One turn sends every row of this set to another row. A few are shown first. Where does it send the rows asked after them?
reg: [  1  49 -47  45 -14  41   7  23  27   9 -41  13  15   4]
ropem: [ 42  27 -15 -17  19  18  27  29 -15 -15  20  55 -19   3]
mito: [-21  58 -34  36  17  27 -10  -7 -24 -12  -5  -9 -17  27]
nusir: [ 21  11  51  -1 -32  52 -18  19 -13   3 -14  44   5  -5]
lesad: [ 34  17 -19 -20  -3  44 -29  45   8 -13  16  22   2 -23]
kotuz: [ -7  48  23  11 -18  41  -4  30  32  40  16  35   4 -37]
runo: [-48  29 -27  -8  26  18  36  44 -21  25  -1   5  -5  29]
Beza: [ 19  11  15  -4 -24 -27  18  23 -33  34 -46 -14  10   4]
lodo: [-10  23 -40  53  -3  20  13  17 -50 -25 -24  -9 -10  -5]
lobug: [ 20  27  20  45   9  27  -1 -25  24 -28 -26  20  -2   8]
tor: [-29  -6   3  43  10  15  -5  -7 -26  55 -22 -13   2  30]
bem: [-11  32  17   7 -14  26  10  47 -19 -59  -9  11   4  -6]
sez: [ 43  12  16   9  -4  11   2  64   4  51 -14 -24  -4   5]
dov: [ 53  24 -40   7   0  16  31  15  -9  -7 -11  59  -5 -10]
rab: [ 28  50  35 -11 -13  -5 -21   9   8  27 -20 -15   1  27]
fifal: [ 14  -2 -67  -9 -12  17   7  23 -17  30 -27  26  18 -26]
gan: [ -6  28 -27  42  26  43   1  47 -30 -14  16 -17 -27  10]
tusov: [-15  38  28   3  14  -1  -3  12  14  17  51  -6 -17   2]
kavam: [ 18   4  -6  21 -22  56   0  15   1  69 -35  40  11   4]
talo: [ 28  37 -40 -15  20   9  33   0 -12  14   1  58 -12  17]
sek: [-13 -19  25  18  26   0  47  11 -39 -18 -13  13 -13   2]
ripok: [-20  -2  29 -26  -4  29  13  15 -43  52 -10  39  -1  19]
Fufid: [ 12  -9  17  72 -15  37 -24  13  -6  17 -27 -12   8  -1]
Gukir: [ 22  -3   4  50 -21   5  18  44   5   8  14  -6   1 -49]
Ful: [-23  15   1  11 -20  18  35  41  -8  58  -4  33   9 -50]
mevi: [-14  29 -23 -54   6   5 -13  -3 -23   3   5  28   5   6]
Kun: [  5   0 -17  43  47  36  30  18  19  46  -5   8 -16  19]
tulu: [-20  27 -19  31 -19 -30  22 -29  -3  38 -13   3  11 -14]
pabi: [-19  -4  53  29   8  24 -22  14 -30   1   7 -14  -8  20]
Sika: [-36  44  31 -10 -29   4  14  -1  -9  23  -4  41  12 -35]

mevi -> fifal
Sika -> Ful
rab -> Beza
And these:
tor -> Fufid
tulu -> Gukir
reg -> bem
gan -> mito
talo -> dov
nusir -> ripok
lobug -> sek

One turn sends every row of this set to another row. A few are shown first. Where does it send the rows asked after them?
sugaz: [ 13 -29 -37 -34 -23 -17  10  -2  31  23 -31 -15  22 -16 -19]
Pala: [ 31  35   7 -25  -1  29 -61 -17  21  26 -14   8  38  16  -1]
Dagu: [ 35  13  23  -8  -7 -51 -37   6 -14  61   9   7  28   9  24]
Nuv: [-15   1 -54 -12 -16 -18 -38   0 -16  12  29  12 -32  33  10]
ruge: [  1 -47 -21 -24  23 -27  -6 -39  19   7 -29 -29  25  -9  -8]
Dape: [ 40   0   6 -64 -24   8   5 -12  20   1  15  23  43  13  27]
tenam: [ 13  -3 -13  24  13  36   9 -13 -33   5  23   2  37  -4 -32]
Roson: [  1  43  -1 -21 -31 -23  21  25 -17  37   9  39  14  25   2]
nelip: [ 16   0 -18 -48 -26 -26   7 -29   7   8 -24  -2  -7  36 -31]
zap: [-37 -10 -43  -4 -19  -4  -1   1 -37  18  41  29  54 -11 -11]
sori: [-25 -49 -17  19  -1 -52 -20  -5  -6  43  20  18  25  -6  29]
vulu: [-34  16 -17 -34   4  -1  45 -11   4 -29 -13  22  34   8   9]
Kiro: [ 35 -11 -10  33  23  16   7 -38  -1   9  17  10  37  46  22]
pelab: [ -9  24 -40  -7  18  13 -16 -22  19  44 -11  -3 -28  11 -10]
dip: [-37  36  17 -35  -4 -36   2  -9 -30 -23 -17 -15  32   5  15]
Satu: [ 16  20  -2 -13 -24 -66  19 -15  -1  52   3   8  21   8  35]
mabu: [ 30  13 -23 -20 -35 -21 -70 -35   0 -23   6  19  29   4  -3]
gos: [-28  13   1 -19  33  15  -6 -58   6  14 -12  -3  61  38  17]
kula: [  9  -8  10 -22  16  11 -22  41   5  24  22  13  49 -19  49]
defab: [ -8 -23 -34  -3  -4 -19 -14 -44   9 -11  13  29  73  39  38]
mek: [-11 -29   7  -7   2 -27 -75   5   2 -15   4   6  16  14  43]
metok: [ 20   9 -13  25  22  23  -9  -8 -23   7  29  -1 -16  45  13]
Kal: [ 44  23   2  23   5  12 -25 -39 -24 -15   7   0  22   4 -26]
Guze: [-49  13  -8  -1  33 -34 -13   1 -18 -13 -35 -16   6   5  -4]
fivuf: [  0  -7   2 -52 -11  17 -17  43  15  -1  -2  -6  35  23  42]
Tuta: [-27 -21  13  10  -1 -55 -43 -28 -21  -8   2  13  57 -17  19]
devef: [-17  32  -6 -10  13  14  10 -22 -19  66  32  16  39 -17   4]
momos: [-15 -48 -21  -4 -11 -22 -57  16  -2  12   5   1   3 -27  -9]

mek -> momos
dip -> fivuf
Kal -> metok
And these:
Nuv -> zap
kula -> ruge
devef -> gos
Roson -> vulu

